These are runs of 5 systems, one row a step. Runs of the same system follow the same rule from any start.
In the rows, zero is written as 128.
seq 1, kabet (6 x 28):
[[133  96 123 151  77 181 163 180 152 158 145 141 120  89 138 152 149 120
  123  90  59  54  97 104 130 145 164 101]
 [132  94 100 120 109 156 174 184 138 136 143 131 137  92 141 138 141 133
  143 106  70  73 109 104 125 114 143 128]
 [134  80  94  98 121 141 165 183 130 138 121 114 133  92 151 125 124 161
  149 123  86 107 125 111 107 109 143 148]
 [121  66 116  98 119 136 161 181 133 148 108 111 118  92 153 115 109 189
  139 145 112 136 142 123  75 124 136 161]
 [121  59 159 125 116 140 150 164 155 138 107 134  97 109 171 117  97 194
  127 149 140 141 153 126  56 138 128 151]
 [126  74 199 155 113 126 152 128 180 129 113 163  78 138 174 124  98 182
  110 139 157 134 153 112  72 137 113 147]]
seq 2, Rovob, 6 rows:
[[126 141 109  80 159  83 111 101 112 130 103  79 132 129 117 109  92 147
  156 178 178 185 129 166 103  93 118 164]
 [144 136 111  96 148  79 141  88 119 121 111 115 123 137 142 112  88 147
  156 184 168 150 125 149 121  72 107 172]
 [157 121 147 130 132  94 172  93 143 117 126 154  91 143 156 114  92 144
  141 174 159 112 127 130 125  77 104 156]
 [149  96 191 162 111 112 169 113 182 131 125 176  57 139 165 128  89 152
  122 139 149  93 126 125 114 103 120 137]
 [128  83 178 166  75 165 154 143 182 152 114 156  57 117 163 131 111 152
  111 129 137  80 113 131  89 157 133 110]
 [102  88 145 132  76 194 144 192 157 166 116 116  66 103 155 131 121 159
  126 117 121  82 104 137  75 174 135  98]]
seq 3, ture, 6 rows:
[[ 93  88 143 115 106 185 155 183 145 160 127 102  69 111 168 115 103 176
  128 138 127 114 115 146  71 161 121 115]
 [ 78 117 115  94 131 188 129 189 117 178 155  72  95 106 135 112 113 146
  142 125 119 123  83 160  91 170 132  88]
 [ 91 148  98  95 144 156 100 157  94 167 162  59 141 108  95 112 120 113
  138 130 140 144  74 174 109 163 153  89]
 [130 174  73 102 121 110  76 106 100 139 121  71 169 106  73 119 133  91
  134 149 168 164  88 179 110 133 169 110]
 [176 150  91 119  99  65  90  85 121 118  83 108 154  98  69 127 137 103
  125 163 176 152 120 159 114 110 180 130]
 [193 101 113 142  68  82 124  92 152 115  68 150 117  76  85 139 143 131
  116 153 133 117 135 135  93 111 177 127]]
seq 4, vek (6 x 28):
[[129 159 144 146 175  79 119  74 127  93 150 157 193 179 138 141 124 121
  122 127 151 200 154 105 142  93 101 184]
 [139 145 151 151 165  83 149  80 143  93 155 177 158 179 169 128 114 135
  124 143 155 161 148 101 139  79  90 178]
 [143 119 156 133 152 101 184 115 140 100 153 174 118 160 182 119 100 146
  141 150 141 125 141 101 130  80  87 174]
 [123  83 156 114 147 116 182 159 152 128 139 143 106 138 177 122  97 173
  145 130 116 125 146  96 105  91 100 163]
 [114  54 136 120 118 156 167 192 154 144 122 131 106 100 174 122 112 190
  128 131 102 126 147 111  69 137 128 152]
 [104  50 151 121 112 156 135 193 158 140 101 129 116 102 157 133 130 193
  114 124 120 147 171 114  48 164 137 138]]
seq 5, rav:
[[131  94 184 135 143  90 161 108 158 129 125 157  92 151 164 118  82 175
  132 156 164 156 145 120  93  99 101 164]
 [116 109 212 146 148 100 129  87 162 128 139 144  93 171 162 122  82 162
  113 146 184 183 141 141  88 123 100 154]
 [ 99 122 190 134 140 134 111 107 146 144 145 122  92 160 146 119  85 155
  110 139 182 178 114 155  85 163 109 118]
 [ 87 115 159 127 118 169 104 154 142 159 141 100  95 126 125 120 110 146
  120 124 156 157 101 157  68 181 134  95]
 [ 89  98 140 126  95 181 103 191 151 163 118  93 103 103 126 134 139 149
  119 106 125 119 115 137  73 194 156  87]
 [118  77 140 144  73 176 127 191 160 149 104 125 104  81 123 147 156 147
  115  97 100  89 132 115  71 178 166  96]]

Which system made each run below?
seq 6, 5 rows:
[[ 84 111 138  85 177 128 151 158 122 153 156  89 120 150 166 107  80 165
  161 145 141 163 121 137 103 108  96 159]
 [113 107 126  96 164 116 175 158 133 131 156 129 124 142 180 117  98 159
  163 141 121 126 127 105 123  82  91 173]
 [137  96 154 137 131 123 188 153 155 118 149 175 123 136 176 132 115 153
  133 116 104  93 143  84 131  90 112 164]
 [143  76 170 175  90 152 174 153 183 122 134 192 102 122 166 156 144 145
  108  91  84  79 144  76 118 130 134 134]
 [127  73 164 170  68 184 147 164 175 129 117 165 105 101 141 158 167 140
   95  86  78  76 141  94  95 175 158 103]]
 : Rovob
seq 7 (5 x 28):
[[108 123 127 114  92 172 123 160 135 171 132  83  73  96 117 119 112 128
  129 138 143 107  71 176  88 169 152  78]
 [103 124 139 131  97 185 149 152 144 163 152 106  61 114 141 129 104 120
  134 128 116  75  66 156 114 157 132  79]
 [104 134 151 133 126 167 163 144 151 160 173 112  82 142 155 132  97 114
  148 106 104  84  68 132 145 123 113 109]
 [103 140 130 119 146 148 172 156 140 157 178 116 120 149 166 128  96 117
  158 115 105  94  84 120 149 100 102 139]
 [ 89 129 116  97 173 143 159 170 124 150 178 100 145 150 174 117  99 144
  164 119 120 132 108 114 137  96  92 159]]
 : kabet
seq 8:
[[ 83 128 141  98 143 158 109 159 111 171 149  76  97 123 126 102  89 146
  135 146 162 158  94 185  81 167 123  98]
 [ 88 128 167 138 119 187 131 152 142 162 154 113  70 141 144 123 103 138
  123 124 140 120  87 157 102 181 114  83]
 [ 90 136 182 166 125 187 148 132 158 153 178 139  80 160 165 143 108 116
  122  91 103  97  87 127 146 159 105  95]
 [100 147 153 150 147 163 166 132 144 135 194 138 123 163 166 144 125  99
  137  89  89  87  92 101 172 115  99 123]
 [107 146 110 115 171 142 157 146 118 125 191 124 171 159 161 140 141 106
  146  98  90 111 111  93 165  93 106 153]]
 : kabet
